In the rows, zero is written as 128.
Each path is a new rotation, seen through one point. The rows after it are directions, each followed by how far the rotation turns it, in deg/step (0 if it stays put).
Each turn is a multiple of 5 degrees from 10 to 175, or 0.
Each row of a path follows its step; steps can be skipped.
path 1
step 1: [123 135 123 124 139 125 132 129 137 124 125 127 116 120 122 129 121 129
 124 129 121 121 118 128 127 129 127 127 129 118 137 121 117 128 120 125
 135 125 128 133 126 132 118 130 132 124 130 128 122 126 122 126 127 132
 127 121 137 121 128 115 123 135 131 125 125 131 142 122 129 126 125 131]
step 2: [137 133 123 133 124 129 117 135 121 126 120 124 141 127 135 119 121 136
 131 122 131 128 131 133 131 133 130 132 118 124 121 125 130 125 131 129
 129 124 125 136 118 133 126 122 132 133 124 139 137 134 130 136 125 134
 122 125 127 130 120 125 128 130 120 125 123 130 122 127 128 131 120 137]
step 3: [133 137 135 126 131 134 125 126 135 130 125 135 123 126 122 126 120 124
 131 134 126 122 121 120 121 125 121 133 118 123 133 130 131 131 127 119
 132 140 117 136 131 124 127 132 126 128 132 130 125 130 130 118 133 125
 128 122 127 128 125 131 137 127 138 130 145 121 127 128 135 131 131 135]
step 8: [132 135 130 136 127 136 126 127 124 134 134 132 130 125 135 137 127 132
 128 130 126 128 130 128 127 132 126 128 119 129 128 128 135 136 127 121
 135 133 124 117 124 126 133 131 117 125 128 137 126 141 118 125 133 132
 134 133 131 135 126 120 125 122 118 134 131 128 125 126 140 134 142 122]
step 19: [128 136 125 135 125 126 133 125 128 129 121 119 131 130 129 123 131 125
 128 116 125 122 126 123 127 126 126 136 132 128 135 126 137 133 123 133
 125 129 117 133 127 144 123 120 132 129 124 129 121 124 126 124 129 123
 112 128 139 125 125 124 121 137 126 133 127 119 130 128 137 124 135 129]
step 24: [136 138 133 133 135 129 132 127 139 131 136 120 125 134 130 130 130 124
 124 121 133 133 135 127 129 123 135 136 125 122 131 125 134 121 130 120
 120 134 133 127 132 133 135 137 128 131 128 123 130 128 117 127 118 120
 128 128 135 122 139 123 121 133 127 121 120 127 124 119 131 127 132 124]
step 26: [132 132 130 129 127 132 127 137 129 125 134 136 128 141 117 140 118 128
 124 123 136 132 130 134 116 119 122 134 130 129 129 132 116 144 129 126
 129 135 128 130 131 124 129 132 124 130 128 134 133 130 130 130 124 134
 128 131 127 128 140 128 130 129 124 133 128 137 130 119 130 131 129 118]
Directions:
[127 129 129 127 127 127 129 129 128 128 127 127 130 127 126 130 125 129
 129 128 128 131 128 128 130 129 127 127 129 129 127 127 129 130 130 129
 130 128 129 126 129 128 126 126 128 130 127 129 129 130 127 129 127 130
 128 128 130 131 128 127 129 128 126 129 128 129 129 127 128 130 129 130]
120
[128 128 128 128 127 128 127 128 129 126 126 129 129 128 128 128 127 126
 129 127 129 128 128 126 131 127 125 128 130 128 127 129 127 129 129 126
 127 127 127 130 127 128 129 128 127 129 127 130 127 128 130 127 127 127
 126 129 128 131 126 126 129 129 127 128 129 128 126 130 127 125 129 126]
110
[128 127 128 127 128 132 126 128 127 128 127 127 127 124 127 128 129 129
 128 130 128 128 126 129 127 129 127 127 127 127 128 129 126 127 129 127
 130 128 129 128 127 127 127 129 126 127 129 128 129 130 127 127 131 127
 125 126 130 130 127 128 128 127 126 128 127 126 125 128 128 128 127 129]
10
